In the data rows, 128 means zero.
Some points:
[ 75 144  87  94 163  91  73 123 156 140 119 120 102 111 150 120 101 121
 104 138 193 166 136 142 105 119  96  96 155  61 124 115  84  88 117 124
 142 159 113 125 108 160 152  58 132 171 150 180 147 129 112 206 146  76
 117 136 133 124 165]
[ 92 125 119 186 134 226  84 118 111 162 127 160 178 158 179 131  92 190
 127 110 146  89 147  99 142 121 123 168 126  76 120 138 124 124 151 114
 153 194 174  82 119  94 112 149 130 157 108 108 100 155 105 103 110  87
 153  99 139 122 161]
[142 193 178 135 198 170 142 134 186  84  88 163  99 126 128 103 146 162
  98 117 181 172 158 145 112 120 112  87 119 172 110 190 139  86 128  91
 109 108 123  93 127 113 132 161  90 122 126 117  93 142  73 136 115 176
 156 132  89 106 177]
[140  75 183 151  64 138 121 148 145 131  49 161  93 130  75 133 114  99
 141 129  79  96 116 139 125 116 171  70 105 104 138  83 129  69 132 107
 164 124  66 162  78 162 118 112 159 210 108 162 114 117 141 106 155 174
 121 125 124 145 202]
[135 121 133 146  99  92 155  76  91 112 135 140 125 153 134 149 118 166
 134 126 168  88 114 146 113 108  78 100 121 150 132 182 136 126 167 150
 109 100 107  92 107 142 182  72 164 131 151 139 188 117 118  63 144 127
 149  70 141  81 106]
[143 130 169  79 112 100 146 127  78 114  99 113 146  45 109 142  98  91
 189 115 158 167 167 107  89  83  78 168 139 153 151 129 125 140 149  87
 147 177 179 115  83  90 109 143 114  92  90 127  68 169 126 126 133  65
 146 106  91 186 118]
[ 99 110 132 146 120 101 123 160 146 161 140 179  86 164 132 115  84 111
 147 120  98 133 106 132  85 183 107 136  82 148  98  89  79  93 158 162
 117 153 146  91 113 103 173  93 136  85 117 153 130 125 156 135 114 186
 229 163 116 100  88]
[113 138 127  83  99 166 119 153 119 169  98 103  62 115  80 106 131 126
 170 116 156 126 143  68  70 156 100 174 152  79  67 102 200 172 134 164
 146  97 153 132 167 187 117  97  95 121 183  75 150 108 167 132 114 129
 108  74 170 102 137]
[111 149 110 116 175 140 141 137 112 106 135  66 135  97 140 106  73 156
 151 163  59 164  79  78 147  82 125  67  91 174  88  98 135 141 128 124
 148 108  87  95 159 145 125 110 138 159 105 152 107  90  34 120 165  95
 161 138 137 144 139]
[208 116 132  52 173 164 174 114 169 152 145 117 119 158 194 156 129 113
 128 131 155 104 128 162 102  85 116 173 135 120 154 128 104 155 116  77
 128 137  78 150 181 131 116 148 113 178  71 141 112 117 118 138 134 174
 159 118 143 136 113]
[189 148 134 102 163 118 202  94 142 150  99  72 150 166 120 174 120 104
 112 152 145  82 122  72 157  88  96 123 164 154  86  83 143  86  89 143
 112 104 199  97 104  98 174 205 133 109 183 120 177  75  61 179 152 166
 117 127  91 123 159]
[ 73  95 162 153 178  98 203 157 110 153 165 151  98 100 114 116 162 130
 131  77 120 148 112  62 101 148 123 104 191  95 152  82  71 124  88 115
 141 122 122 145 182  96 155 160 153 172 126  45 118 136 166  88 140 115
  88 117 148 110  87]
[ 75 115 135 138 199 152 199 166 123  97 100 109 144 104 133 146 131 160
 179 135 127  95 125 206 154 101 151 134 112 134 118 163 152 131 140 144
  63 142 110 100 149 119 151 104 110 100 117 141 104 135 168 167 121 110
 110 160 171 183 143]
[101  79 217 149 143 157 147 140 114 134 130 128 154 104 175  99 148  62
 152  97  97 128 125 121 116 109 106 128 169 146 136 138 141 111  99 194
 156  92 155 155 128 150  78 116 142 120 167 188 165 200 109 152  36 133
 172 127 145 129 101]
[ 98 107  50 146 115 153  74 167 122 112  83  90 131  94 169 114 155  77
 182 104 188  97 118 124  98 151 162 138 114 152 204 118  95 175 133 171
 144  86 116 105 120 112 131 129  99 131 185 132 106 105 117  93 139 118
 139 178  98  94 119]
[ 95 102 103 143  76 138 100 151 153  98  83 113 147 105 111 139 162 190
  78 143 100 161 159 182 153 141 153 157 132  67 145 110 102 111  98 113
 147 120 163 102 173 151 118 128 123  80 201 153 117 151  63 122 183 160
 115 104 126 148  62]
[147 166 138 140  88 111 125  82 104 126 164 110 169 118 116 118 116 174
 114  84 133 150 184 140 105 110 190 161 132  97 117  54 187 136 129  72
 121  88 108 159 140  31 144 100 144 161 152 171 123 108 186 123 104 147
 115 166 183 128 119]
[ 96 152  89 150  78 116 168  86 147 203 134 104 100 113 143 144 111 140
 115 103 125 126 162 133 181 134 142 156  95 168 162 156 137  94 183 181
 153 179 109 116 115 178 176 149 126 128 135 102 114 149 101 156  61 155
  74 138 153 135  52]
[114 135  54 109  80 142  93 114 136  99  84 136 164 153  69 125 134  93
 127 128 144 153 115 176 117 134 138  73 148 160  88 117 204 161  69 138
 112 196 124 139 138 158 123 167 125 181  84 145 171 148 130 115 167 115
 149 163 123 142  99]
[101 158 122 147  83 104 117 169 124 122 149 118 117 102 128  62  85 173
 126 138 132 110 148 143 139 173  88 180 177 144 164 131  99 179 101 104
 147 106  75 111 127 170 127 203 150 104 108 137 177 128 129 164 115  96
 170 144 109 100 193]
[118 116 170 128 149 139 144 174 186 101 151 154 147 119 141 146 135 151
  96 185 149  97 101 161 123 135 114 160 164 180 112  96 169 113 149 123
 166 139 163 209  93 128 144 118  61 106 132 152 120  93  73  83 112  81
 139 142 150 122  95]
[150 174 146 164 176 122 126 117 166 229  92 145 155 111  97 122 193  96
 134 222 129 109 126 124 154 159 105 150 112 156 159 136 137 127  69 118
 142 155 111 103 159 104 121  77 154  98 111 160 110 148 128 119 152  94
 146 155 138 142 118]
[122 103 172 101 132 123  90  87 133 105 150 127 179  97 142 191 134 163
 184 143 125 145 144  75  97 187 123 126 149 100  99 137 133 138 132 123
 100 113 105 105  89 188 122 155 121 133 109 153  96  81 184  73  41 146
 116 132  62 132 101]
[ 76 140 121 111  50 116 131 117 173  95 125 154 158  95 102 142  78  78
 160 195 149 138  50 116 119 121 175  75 119  45 165 143 130 140 141 126
 139 127 123 179 164  82 120 106 107 137 129  87 131 170 132 135 112 147
 101 131 126  86 117]
[179 155 191 117  75 113  93 151 131 147 152 133 136 105 117 178 167 189
 137  50 138  99  81 131  86  84 200 103 151 147 119 141  95 151 118 132
  70 136 158 128 177 135 108  83 133 131  97  99 143 130 107 150 143 137
 106 189 149 193 175]
[167 101  94 130 138 169 154 126 167 127  81 195 147 146  95  93 106 135
 123 106  87 171  93 147 156 176 105  93 121 139 105 147  66 174 159  73
  88 131 134 118  64  82 127 106 112 166 171 117 165 116 111 135 132 114
  54 121 123 181 122]
[194 114  96  77 153 133  95 103  72 132 117  97  94 129 102 127 128 144
 154 118  88  86 105 170 151 147 103 116 118 143 161 161 127 105 131  82
 168 167 205 148 202 151 144 129 142 121 155  91 107  86 158 120  84  94
 120 138 106  60 139]
[ 90 128 135 103 110 110 134 108 110 108 162 120 182 199 130 124 119 107
  97  88 141 127 207  70 108 184 105 142  85 168 194 105 116 118 117 105
  90 140  92 180 149 158  56  68 126 117 167  55  72 108 145 136 144 103
 168 106 145 151 155]
[128 125 102 132 128 124 108 152 118 125  91 108  95  78 177 112  73  94
  43 115 147 112  86  56 181 136 158 150 125 124 135 138 137  87 101 126
 101  89 134 128 145 142 129  93  88 147  89 135 157 159 203  73 143 150
 153 122 121 156 117]
[143 180  96 108 146 147 141 105 185  92 166 146 136  67 130 120 150  88
 149 123  94 118 162 138 175 116 107  82 135 136 134 115 115  74 182 179
 110 149  95 111 141 112  84 192 136  71 143 147 175  88 151  93 171 100
 164 111 139 121 132]
[ 80 156 163 151 149 102  63 139 125 117 134 161 107 133 175 126  64 136
 105 114 142  82 120 175 159 112  89  99  85 135 104  98 146 208 164 104
 111 150 115 137 155 107  92 142 191 112 180 132 127 135 155 123 148 168
  39 120  77 121 126]
[136 110  85 140 163 103 112 124 197 117 133  91 106 101 119 116 135 110
  96 170 103  82 116 144  48 101 173 155 150 118  98 165 133 124  88  95
 104 132 136 187 105 124 122 172 224 135 159  98 104 159 123 134 150 105
 144 117 161 189 138]
[126 143 130  83 142  79 113 116  93 163 171 154 138 148 135  78 161 106
 199 149 121 123 143 116 155 132 214 184  98 108 141 128 130 128 129  90
  99 115 152 136  78 195 110 115 118 136 134  78 139 150 137 121 153 117
 140  98 115  88 121]
[169 117 181 102  83 103 143 135 121  56 144 149 105 177 169 125 161 116
 109 150 109 156 163 109 153  66 124 166  73 126 135 129 125 146  65 155
 132 143 137  99 124 117 168 138 132 137 110 122 152 107 126 127  75  38
 132 140 102 124 136]
[186  85 131 151 136 104 161 133 122 158 171  77 140 151 168 153 158 150
 135  87 123 176  91 106 142 159  99  75  53  85 110 158 200 139 123 123
 170 125 126 145  86 105 154 124 103 121 106  62 136 171 152 129 140 140
 135 124  74 132 145]
[130 115 122 134 102 166  86 180 131 121 155 138 118 167 111 194 126 100
 136 142 101 173 183 109 199 167 149 128 185 203 155 160 139 152 194 158
 158  89 132 133 105  99 199 116 165 153  91 159 119 158 154 188 153 151
 128  80 118 133 107]
[135 177 103 117 160 110 107 170  90 112 117 132 171 149  88 177 168 115
  90  97 114  95  92 112 116  98  91 141  57  80 138 143 112 127 115 101
 158  98 106 137  90 130 111 131 116  93 104 105 148  76 114 163  73 132
 126  70 134  70  97]
[116 134  92 131  69 110 178 113 120 120 137 156 127 145 162  61 192 160
 129 122 101 114 144 131 127 148  93 108 129 146 118 165 109 112 133 192
 105  74 180 117 112 118  87 113 143 144  78 174  57 108 159 170 156 105
 113 135 136  87  96]
[152  77 171 105 147 115 115  41  92 132 129  68 104 153  41 101 148 125
  64 151 153 127 141 159 140 131 158 113 105 113 123 104  78 153 146 214
 109 107 128 160 140 124 137 151  89 111  88  93  96 145 126 153 117 144
 164  98 106 125 144]
[128  93 132 193 121 108 131 119  91 133 144 138 111 112 183 152 163 106
  80 173 132 197 125 187 129 141 161 131 128 171  73 115 125 140 146  92
  79 177 126  85 171 125  66 165 128 130 116 146 142  90 106 157 105 125
 116 111 186 127 193]
[166 171  85 109 133 122 116 160  55 179 158 104 108 198 105 145 107 138
 151 146 159 151 135 145 139  92 129 127 145  92  97 147  89  97  94 164
 128 106 124 153  92 123  93 186  80 106 161 166 119 156 142  46 134 154
 109 150 166 135 127]
[ 92 110 134 170 108 179 103 108 106 117 151  93  97 174 145  85 125 100
 125 123  86 132 114 132 135 136 143 120 202  75 121 148 146 114 147  70
 137 133  88 133 106 110 159  65 142  51  75 125 168  99 110 104 144 174
  70 180 119 163 120]
[175 120  77 179 193 130 155 109 135  89 146 212 124 133  73 142 102 157
 104 113 108 141 115 112 102 114 130 165 154 162 154 120 161 138 151 185
 182 116 130 106 138 153 137 155 115 135 132 159 137 167 128 144 174 181
  72 151 125 126 147]
Along one direction, these points spread out more than along any other. Where along it does each point below lie, from 0 to 99? 50 is the average, and the first point above lies past it. One standard deviation of the points above along it is 16.
[189 148 134 102 163 118 202  94 142 150  99  72 150 166 120 174 120 104
 112 152 145  82 122  72 157  88  96 123 164 154  86  83 143  86  89 143
 112 104 199  97 104  98 174 205 133 109 183 120 177  75  61 179 152 166
 117 127  91 123 159] 75
[ 75 115 135 138 199 152 199 166 123  97 100 109 144 104 133 146 131 160
 179 135 127  95 125 206 154 101 151 134 112 134 118 163 152 131 140 144
  63 142 110 100 149 119 151 104 110 100 117 141 104 135 168 167 121 110
 110 160 171 183 143] 70
[101 158 122 147  83 104 117 169 124 122 149 118 117 102 128  62  85 173
 126 138 132 110 148 143 139 173  88 180 177 144 164 131  99 179 101 104
 147 106  75 111 127 170 127 203 150 104 108 137 177 128 129 164 115  96
 170 144 109 100 193] 48
[136 110  85 140 163 103 112 124 197 117 133  91 106 101 119 116 135 110
  96 170 103  82 116 144  48 101 173 155 150 118  98 165 133 124  88  95
 104 132 136 187 105 124 122 172 224 135 159  98 104 159 123 134 150 105
 144 117 161 189 138] 63
[150 174 146 164 176 122 126 117 166 229  92 145 155 111  97 122 193  96
 134 222 129 109 126 124 154 159 105 150 112 156 159 136 137 127  69 118
 142 155 111 103 159 104 121  77 154  98 111 160 110 148 128 119 152  94
 146 155 138 142 118] 62
[166 171  85 109 133 122 116 160  55 179 158 104 108 198 105 145 107 138
 151 146 159 151 135 145 139  92 129 127 145  92  97 147  89  97  94 164
 128 106 124 153  92 123  93 186  80 106 161 166 119 156 142  46 134 154
 109 150 166 135 127] 45
[114 135  54 109  80 142  93 114 136  99  84 136 164 153  69 125 134  93
 127 128 144 153 115 176 117 134 138  73 148 160  88 117 204 161  69 138
 112 196 124 139 138 158 123 167 125 181  84 145 171 148 130 115 167 115
 149 163 123 142  99] 66
[194 114  96  77 153 133  95 103  72 132 117  97  94 129 102 127 128 144
 154 118  88  86 105 170 151 147 103 116 118 143 161 161 127 105 131  82
 168 167 205 148 202 151 144 129 142 121 155  91 107  86 158 120  84  94
 120 138 106  60 139] 37
[122 103 172 101 132 123  90  87 133 105 150 127 179  97 142 191 134 163
 184 143 125 145 144  75  97 187 123 126 149 100  99 137 133 138 132 123
 100 113 105 105  89 188 122 155 121 133 109 153  96  81 184  73  41 146
 116 132  62 132 101] 28
[147 166 138 140  88 111 125  82 104 126 164 110 169 118 116 118 116 174
 114  84 133 150 184 140 105 110 190 161 132  97 117  54 187 136 129  72
 121  88 108 159 140  31 144 100 144 161 152 171 123 108 186 123 104 147
 115 166 183 128 119] 40
[208 116 132  52 173 164 174 114 169 152 145 117 119 158 194 156 129 113
 128 131 155 104 128 162 102  85 116 173 135 120 154 128 104 155 116  77
 128 137  78 150 181 131 116 148 113 178  71 141 112 117 118 138 134 174
 159 118 143 136 113] 58
[ 73  95 162 153 178  98 203 157 110 153 165 151  98 100 114 116 162 130
 131  77 120 148 112  62 101 148 123 104 191  95 152  82  71 124  88 115
 141 122 122 145 182  96 155 160 153 172 126  45 118 136 166  88 140 115
  88 117 148 110  87] 28
[142 193 178 135 198 170 142 134 186  84  88 163  99 126 128 103 146 162
  98 117 181 172 158 145 112 120 112  87 119 172 110 190 139  86 128  91
 109 108 123  93 127 113 132 161  90 122 126 117  93 142  73 136 115 176
 156 132  89 106 177] 80
[118 116 170 128 149 139 144 174 186 101 151 154 147 119 141 146 135 151
  96 185 149  97 101 161 123 135 114 160 164 180 112  96 169 113 149 123
 166 139 163 209  93 128 144 118  61 106 132 152 120  93  73  83 112  81
 139 142 150 122  95] 64
